A hidden rule labels the rows of this table. It goes by one to three of the table's principal directions, not those with the most spread.
(17 -2 8 -15 -15 10 -18 23 3 -69 -5 -8 -34 -49 -38 -11 -31 -2 3 -40 40 -15 -74 3 12 4 39 -3 35
 23 -39 51) mint
(27 16 -14 -6 21 4 8 -13 -28 -45 -25 15 10 -17 12 26 19 13 12 12 20 22 -18 3 52 -8 48 -61 52
 -39 -16 74) brick
(26 -14 -8 14 56 5 24 -34 -6 -12 -24 6 22 -5 18 27 39 30 32 20 0 27 12 2 24 10 6 -35 5
 -13 14 9) clay
(4 21 -25 7 -16 21 4 9 -17 -6 20 -11 -26 5 -11 -1 -18 -6 -35 17 -16 2 21 -7 19 -18 16 -12 9
 -4 3 -2) clay
(-28 -19 19 -4 6 4 -8 -9 49 -18 5 -25 -27 -3 -21 3 -9 -14 32 -12 5 -28 -46 -8 -32 -5 -22 49 -8
 49 1 -48) clay
(3 -22 -21 2 21 11 -11 3 10 20 19 -8 -4 -14 -16 -10 7 1 -24 -28 -19 -11 17 -13 -10 8 -23 -11 -22
 30 30 -19) mint
(-34 36 -7 -34 -49 -23 -29 26 -1 -1 18 0 -21 -1 9 -1 -45 -37 -25 -21 11 -19 -18 -15 11 -18 27 -3 37
 -22 -19 38) clay
(-23 -10 11 -5 -21 26 -33 31 8 44 26 11 -12 2 -49 -50 -3 -19 -45 -39 -31 -32 20 -5 -33 -7 -54 17 -31
 38 20 -39) clay
(-28 -14 -2 -7 0 13 -24 23 19 55 31 12 -9 -6 -38 -33 -11 -11 -43 -41 -35 -18 49 -14 -26 4 -41 7 -30
 33 37 -39) brick
(-30 -42 37 -11 12 -27 -13 0 58 18 0 0 6 -14 -13 -10 -11 -3 37 -44 11 -21 -23 -2 -53 30 -35 62 -32
 47 7 -43) brick
(16 28 8 -29 -43 -27 -7 25 -22 -73 -21 24 2 -34 1 10 -37 -8 7 -15 57 8 -63 15 41 -1 89 -18 77
 -45 -65 116) bell
(-35 16 31 -28 -23 -37 -14 2 17 1 -14 12 6 5 22 8 -20 -19 31 -12 27 -7 -29 0 -7 1 12 17 24
 -22 -23 22) mint
(0 -19 -40 26 12 46 -5 7 8 42 51 -39 -40 6 -36 -25 -6 -4 -60 -6 -59 -21 53 -23 -23 -8 -55 13 -58
 63 53 -91) hut
(-2 -29 19 -19 25 -22 -1 -4 35 -41 -18 27 15 -42 -19 15 -11 8 41 -36 29 3 -35 4 3 22 34 15 33
 12 -15 37) mint
(21 2 -26 10 7 41 -7 12 -26 -1 15 -1 -17 -11 -31 -18 9 4 -44 -6 -24 -3 21 -6 19 -13 -8 -36 -2
 13 15 2) cork
(16 5 -15 20 8 7 27 -9 -4 -8 4 -16 -9 4 5 15 -5 18 -3 31 -2 23 27 4 7 5 21 -4 -8
 -5 7 -11) mint
(19 -5 -12 9 13 1 10 -7 -13 0 -3 -2 8 -3 10 4 8 12 -3 7 -4 11 12 1 11 7 3 -13 -5
 -5 4 4) bell
(14 -13 -16 19 32 17 15 -16 4 5 5 -18 -8 -1 -2 8 14 18 0 12 -14 11 23 -5 0 6 -11 -10 -22
 17 24 -30) hut
(4 6 -43 14 27 28 -5 -12 -28 52 25 -16 -12 20 14 -5 20 0 -45 12 -55 -1 64 -26 19 -16 -46 -42 -28
 3 48 -44) brick
(1 -27 14 -1 41 -31 16 -37 7 16 -33 35 68 20 40 25 53 10 52 18 -5 13 4 9 0 8 -18 7 2
 -25 9 1) seed
(-20 -8 33 -23 -4 -29 -8 -1 32 -35 -17 10 -1 -20 -3 11 -25 -8 46 -23 34 -9 -54 2 -6 9 22 34 30
 5 -30 21) hut
(13 -21 -1 20 23 24 6 -5 8 9 6 -18 -13 -5 -19 -11 12 16 -4 -3 -13 -1 11 -1 -17 10 -30 5 -36
 35 20 -43) brick
(11 20 7 -2 -20 -20 17 6 -23 -6 -18 33 34 7 18 10 2 9 1 24 18 29 19 21 18 4 44 -16 25
 -53 -21 55) clay
(20 -14 -2 2 -7 21 -14 21 -14 -8 6 8 -3 -19 -34 -29 1 0 -26 -26 -6 -14 -11 5 -1 0 -11 -2 -6
 22 -6 9) brick
(-1 34 27 4 -67 -9 7 33 -13 -10 -1 -6 -19 7 -4 -18 -43 -1 -12 14 33 10 -8 23 -15 8 34 25 -4
 -21 -41 19) clay
(20 -7 -7 8 -10 16 -3 15 -11 -11 9 -10 -11 -11 -20 -18 -5 3 -22 -9 -1 -8 -10 4 -4 2 -3 3 -11
 19 -6 -1) brick
(51 -19 -7 36 42 22 33 -34 -27 -12 -26 -8 25 12 17 10 56 36 24 44 -7 24 5 16 11 5 -17 -17 -25
 -3 6 -17) brick
(21 -5 -27 17 22 28 -4 -2 -37 50 12 5 12 13 3 -21 33 9 -44 4 -45 3 58 -8 11 -4 -48 -39 -34
 0 36 -26) brick
(-8 -48 -44 7 47 39 -33 2 21 64 52 -26 -23 -13 -37 -32 17 -10 -58 -55 -70 -40 45 -40 -27 0 -90 -6 -63
 82 76 -89) clay
(-12 -2 16 0 -19 -3 -1 11 13 8 2 5 6 6 -12 -11 -2 -4 -1 -2 7 -4 -1 10 -25 4 -3 21 -11
 5 -3 -6) clay
(-7 8 2 -2 -20 31 -22 16 0 -17 15 -25 -46 -7 -33 -23 -20 -17 -18 -16 -4 -30 -35 -9 -6 -20 -19 12 -2
 35 -10 -21) hut
(-32 9 -15 -25 -23 -12 -32 15 2 32 24 4 0 10 6 -11 -10 -36 -32 -26 -19 -30 3 -20 -5 -17 -21 -1 6
 -1 12 0) clay
(16 12 -3 17 -3 -12 28 -16 -6 -18 -10 -25 -3 12 33 23 -4 14 22 40 18 21 -6 9 5 6 25 7 -5
 -18 -14 -2) mint
(-19 -56 31 -6 36 -3 -13 -7 63 1 -1 -2 1 -26 -35 -11 8 2 40 -50 4 -26 -34 -4 -49 24 -42 51 -28
 68 16 -48) seed
(-16 -20 6 -16 3 -24 -19 9 9 49 4 31 39 2 5 -15 15 -10 -10 -35 -13 -10 23 -3 -20 14 -29 4 -15
 -2 19 3) clay
(-22 -35 15 2 2 22 -22 20 45 17 28 -17 -36 -21 -59 -36 -24 -7 -15 -49 -17 -34 -5 -10 -49 12 -47 51 -42
 78 21 -69) brick
(10 46 -32 -3 -42 36 -20 34 -55 5 24 -1 -30 4 -17 -26 -15 -17 -76 2 -18 -7 22 -7 35 -33 11 -56 20
 -24 -5 36) cork
(11 15 -22 16 -23 16 7 16 -18 12 22 -17 -17 8 -7 -11 -13 1 -42 16 -13 6 33 1 0 -4 5 -7 -17
 -1 7 -11) brick
(20 47 -20 10 -46 27 -1 23 -64 15 7 6 -1 28 4 -22 9 -6 -60 33 -14 9 32 10 25 -27 7 -47 5
 -44 -9 32) clay
(-8 -5 -13 8 13 4 6 -16 18 -1 12 -29 -20 8 8 13 -5 -4 8 12 -13 -7 -2 -13 -6 -6 -13 18 -12
 22 15 -43) brick
(23 19 -26 -7 0 23 -14 1 -48 -21 -5 13 3 -1 2 -3 21 -10 -25 5 -12 -7 -15 -6 48 -32 6 -53 38
 -25 -10 47) clay
(4 -7 6 9 -13 13 -4 4 1 -7 6 -20 -16 5 -11 -15 -3 -6 -2 2 -3 -17 -24 2 -17 -6 -22 28 -19
 26 -7 -31) seed
(20 -25 -5 37 13 60 5 8 16 -4 25 -48 -54 -12 -59 -32 -3 17 -25 -5 -20 -14 3 -1 -35 5 -41 24 -60
 78 23 -81) brick
(-11 -8 32 8 21 -17 22 -26 25 2 -26 3 18 14 18 20 17 16 55 24 16 17 -2 12 -18 14 -4 22 -11
 -7 -1 -20) brick
(-7 7 -9 -18 -6 -6 -21 11 -15 18 5 25 16 -2 2 -8 4 -15 -24 -21 -11 -8 13 -8 15 -8 -4 -25 17
 -17 5 30) cork
(4 5 7 -11 0 -16 5 -10 1 -42 -19 7 6 -8 13 20 -3 -3 32 7 26 4 -42 5 19 -5 34 2 38
 -18 -28 38) clay
(-13 -19 44 -29 -4 -35 -17 -1 30 -40 -31 19 20 -22 1 4 -2 -11 59 -35 46 -19 -85 10 -14 12 11 34 31
 6 -39 38) seed
(-46 -14 27 -9 -11 -4 -9 3 55 2 13 -9 -24 4 -27 -5 -27 -21 21 -14 -3 -26 -20 -7 -41 -4 -22 67 -10
 43 3 -56) mint
(-11 -10 -10 15 1 27 1 4 25 6 30 -35 -43 -1 -32 -10 -20 -3 -19 -2 -20 -14 13 -12 -24 -4 -22 29 -31
 50 22 -64) clay
(-7 32 -14 -2 6 -18 13 -21 -36 41 -13 27 41 42 56 24 31 0 -2 45 -20 28 57 -2 32 -15 3 -45 16
 -70 14 22) mint
(-23 10 27 -24 -9 -29 -10 -4 10 -10 -19 18 11 1 18 11 -8 -12 34 -9 23 -4 -32 1 4 -2 13 9 30
 -22 -22 28) mint
(-8 -17 38 -16 31 -55 24 -30 35 -35 -46 30 44 -14 33 45 6 19 89 5 48 28 -32 16 3 28 46 20 36
 -30 -24 42) cork
(-17 -3 -15 -14 22 -12 -15 -10 -10 54 2 32 40 20 24 2 35 -12 -14 -8 -34 -3 44 -14 10 -8 -33 -31 1
 -23 33 2) mint
(-32 6 47 -12 -15 -58 16 -15 40 -10 -24 -8 8 12 42 30 -28 0 73 14 46 10 -35 10 -27 22 23 57 4
 -17 -30 -6) bell
(-2 2 10 -12 -7 -7 -7 10 10 -27 -3 -2 -18 -25 -12 0 -28 0 9 -22 23 -2 -26 -1 5 8 25 2 18
 6 -18 24) mint
(9 65 -40 -7 -47 27 -13 26 -75 10 16 17 -9 23 7 -12 -3 -21 -78 28 -24 6 40 -5 58 -45 27 -77 42
 -64 -8 62) mint
(-11 11 -12 20 -10 19 10 3 3 36 24 -24 -21 25 -5 -7 -4 0 -28 25 -25 4 47 -4 -19 -6 -21 8 -36
 11 27 -54) seed
(41 40 -11 2 -23 13 13 12 -69 -31 -26 43 31 3 6 2 22 12 -25 35 14 34 13 26 58 -18 57 -71 53
 -75 -32 101) clay
(11 -3 9 2 -29 6 -9 19 -15 -4 -1 8 10 4 -13 -26 5 -8 -15 -5 3 -14 -21 14 -12 -5 -11 15 -6
 4 -18 9) clay
(5 -21 17 -5 2 0 -14 10 8 -9 -3 3 -3 -21 -21 -19 -7 1 7 -32 8 -14 -28 2 -13 12 -13 20 -8
 27 -10 -4) brick
(19 -31 25 13 21 17 2 2 17 -19 -11 -7 -11 -27 -34 -18 3 23 21 -22 14 -1 -25 11 -22 24 -16 21 -25
 43 -5 -21) clay
(16 -16 -2 5 17 11 -2 -2 -2 -7 -5 0 4 -13 -10 -6 17 10 2 -13 1 -2 -11 2 -1 7 -10 -11 -8
 14 4 3) seed
(-8 7 -6 -7 8 -8 -2 -8 -5 12 -2 7 7 6 16 8 4 -4 1 2 -7 3 12 -7 12 -4 -1 -15 9
 -16 6 6) clay
(34 -29 -23 9 47 13 7 -9 -16 7 -5 26 32 -19 -10 0 37 22 -13 -11 -20 15 33 1 19 12 -5 -40 -2
 1 25 19) brick
(80 2 -45 39 40 42 38 -22 -71 -22 -21 11 33 5 13 13 68 41 -23 56 -17 43 37 18 55 -9 20 -84 6
 -40 10 43) brick
(-2 13 -2 -22 -24 -32 -6 16 -13 -9 -5 30 22 -11 13 6 -22 -9 -8 -13 17 8 -1 4 21 4 43 -9 38
 -37 -23 63) seed
(-27 -9 -29 7 -6 36 -23 10 11 56 48 -21 -23 26 -28 -28 10 -29 -57 -10 -60 -39 37 -24 -30 -27 -70 13 -43
 47 50 -78) hut
(31 -28 -5 19 37 2 28 -20 12 -30 -15 -7 14 -17 -1 20 23 29 30 13 14 20 -9 12 -2 20 18 0 -7
 12 4 2) bell
(8 13 19 -14 2 -31 9 -17 -22 -18 -42 40 52 12 41 23 30 2 41 22 25 18 -23 17 28 -4 29 -21 44
 -61 -30 66) seed
(-29 13 33 -23 -26 -23 -18 8 18 -12 -11 0 -11 -2 5 -1 -24 -18 28 -18 29 -16 -47 0 -11 -1 6 25 19
 -3 -28 13) mint
(1 27 23 -15 -11 -58 27 -21 -10 -31 -47 26 48 15 65 47 8 8 61 40 54 36 -26 23 25 8 68 -12 51
 -82 -43 80) bell
(12 -9 -18 -11 2 -17 -6 3 -5 -13 2 4 14 -15 11 7 -1 -5 -5 -17 7 -4 -16 -4 12 5 17 -9 16
 -5 -5 33) hut
(4 -1 24 -16 6 -19 5 -13 18 -76 -33 3 -3 -27 3 28 -10 3 61 -3 51 3 -80 9 17 3 51 10 52
 -8 -44 52) clay
Here are more rows. What is the label of each one?
(-14 -12 12 -9 23 -47 13 -22 3 44 -22 48 71 23 47 21 30 6 30 13 -9 23 46 6 1 15 -6 2 3
 -45 14 11): brick
(-14 -14 26 9 20 -9 17 -26 35 -2 -16 -15 1 13 11 17 12 9 52 18 11 3 -17 5 -27 9 -16 36 -19
 16 4 -42): mint
(24 -8 -21 40 38 43 36 -15 -13 24 5 5 7 14 -19 2 35 34 -21 43 -39 34 83 7 7 0 -12 -27 -30
 2 41 -40): brick
(0 10 1 -10 -13 -1 -10 12 -4 -18 2 -3 -17 -15 -8 -4 -22 -5 -6 -15 11 -6 -19 -3 10 -2 16 -4 16
 1 -15 21): mint
(-11 3 22 -20 1 -39 -2 -17 4 -9 -31 22 40 10 40 21 21 -7 48 3 28 1 -38 8 4 1 10 0 27
 -36 -21 40): cork
(-22 -19 -7 5 10 34 -20 5 19 37 30 -9 -21 8 -38 -27 6 -15 -30 -19 -47 -31 24 -18 -25 -15 -62 19 -33
 52 37 -71): mint
(-15 29 -5 5 -19 8 8 -4 -10 11 3 -3 -2 33 11 8 8 -11 -9 38 -9 5 19 1 4 -24 3 -9 6
 -25 3 -6): mint
(3 -22 -33 12 7 37 -24 14 9 35 43 -45 -35 -5 -30 -33 7 -9 -54 -34 -34 -35 9 -21 -32 -1 -60 -3 -56
 64 42 -61): mint
(2 -17 2 13 28 -9 17 -17 5 34 -5 11 27 12 17 7 19 17 12 14 -17 18 46 2 -8 16 -19 5 -25
 -4 23 -30): brick
(12 -1 -18 25 -10 33 3 3 -12 15 22 -35 -23 20 -10 -19 8 -3 -32 19 -25 -13 10 -2 -16 -13 -37 11 -41
 29 15 -54): seed
(16 9 5 -6 25 -38 27 -32 -23 -18 -43 39 57 12 56 42 28 16 48 38 18 38 4 13 43 3 41 -27 44
 -70 -20 60): mint
(6 28 -22 -7 19 -41 27 -39 -17 -21 -25 0 27 17 77 63 12 6 39 48 20 34 0 -4 47 -6 55 -39 47
 -70 -10 53): brick
(20 7 -30 33 14 31 29 -12 -24 28 9 -5 12 31 5 4 39 17 -30 51 -33 24 66 6 4 -11 -11 -31 -27
 -15 34 -26): brick
(9 -48 16 16 50 22 7 -9 35 -3 -2 1 -10 -31 -46 -11 4 27 21 -27 -11 1 10 0 -22 26 -27 26 -31
 59 22 -50): brick
(-16 53 7 -18 -54 -68 21 -1 -23 2 -21 21 41 37 79 38 -18 -13 20 49 38 32 7 16 21 -2 69 -5 43
 -98 -39 73): seed
(4 12 9 -6 -28 -16 3 11 3 -34 -5 -14 -13 -12 5 5 -28 -2 11 -1 35 1 -39 9 -2 7 37 13 15
 -7 -31 29): bell
(-4 13 38 -14 -2 -56 24 -27 5 -41 -49 19 33 8 56 44 -6 8 83 31 51 26 -47 18 17 11 51 22 45
 -54 -49 48): mint
(-16 -23 2 -10 22 0 -12 -6 34 -8 6 -8 -12 -18 -17 3 -4 -6 16 -29 -1 -18 -23 -13 -13 4 -13 14 -1
 35 12 -18): clay
(0 -12 -33 26 9 42 -4 9 5 43 47 -40 -44 5 -30 -25 -12 0 -56 -5 -51 -16 53 -21 -22 -4 -52 10 -59
 57 47 -88): mint
(-27 28 -6 -14 -26 -11 -9 2 -10 24 6 11 11 31 22 5 4 -25 -14 16 -11 -7 14 -6 6 -24 -2 -9 17
 -32 2 10): hut
(-15 5 39 -5 -5 -26 6 -4 -5 32 -25 40 39 20 21 -3 8 6 26 11 3 16 26 16 -6 11 -9 15 -3
 -35 -10 3): clay
(33 -2 8 18 29 6 27 -24 -23 -18 -33 11 25 5 17 16 38 30 31 34 11 29 1 18 20 5 10 -25 5
 -26 -8 18): brick
(-19 -11 7 8 9 -15 16 -13 37 12 7 -20 -8 7 8 16 -12 5 23 10 2 5 13 -3 -28 15 -3 35 -24
 17 15 -44): mint
(26 5 -17 14 1 15 4 1 -32 11 1 -7 6 7 8 -10 21 9 -24 11 -9 6 15 4 8 -1 -11 -29 -16
 -9 6 5): brick
(4 6 14 -5 18 -3 3 -16 -17 -2 -27 27 26 7 17 10 28 8 25 12 4 12 -1 6 21 -5 0 -26 21
 -31 -6 26): bell
(-31 -16 5 -10 9 6 -26 7 23 47 19 5 -4 2 -20 -21 3 -15 -16 -35 -27 -24 21 -16 -27 1 -50 11 -26
 31 32 -42): bell
(-8 -6 -11 -4 19 -4 -8 -12 2 18 6 -6 -2 4 15 5 3 -5 0 -6 -18 -8 9 -16 5 -4 -22 -3 -6
 7 16 -22): clay
(-9 -4 64 -6 -15 -55 31 -14 33 -40 -52 27 45 5 26 29 0 15 90 24 68 27 -49 40 -24 28 51 52 23
 -36 -50 39): clay
(11 37 -4 -2 -25 -23 10 -8 -36 -9 -17 -8 9 22 53 19 -1 -2 9 37 21 16 -12 7 26 -8 29 -20 19
 -55 -28 39): mint
(-18 -2 13 -10 -19 -8 -16 13 21 3 8 -16 -16 -6 -7 -11 -16 -13 2 -24 15 -19 -28 -3 -26 6 -9 20 -11
 20 -5 -9): bell
(0 -13 22 -2 11 0 3 -5 22 -34 -12 -2 -13 -21 -17 5 -14 7 33 -10 20 -1 -34 4 -4 9 13 23 11
 20 -16 -1): mint
(6 28 -11 -11 -23 -20 5 3 -27 -6 -10 20 28 13 31 15 9 -8 -8 20 15 15 2 9 25 -10 39 -32 34
 -55 -16 63): bell
(-21 -13 40 -14 -5 -15 -10 -1 35 -24 -14 2 -6 -11 -13 -2 -15 -8 44 -21 26 -17 -54 5 -22 6 -3 46 9
 22 -24 -7): bell
(16 6 -36 -4 32 6 2 -10 -31 13 -1 29 24 -4 13 14 24 8 -24 4 -25 20 47 -11 46 -9 13 -65 26
 -34 23 39): clay
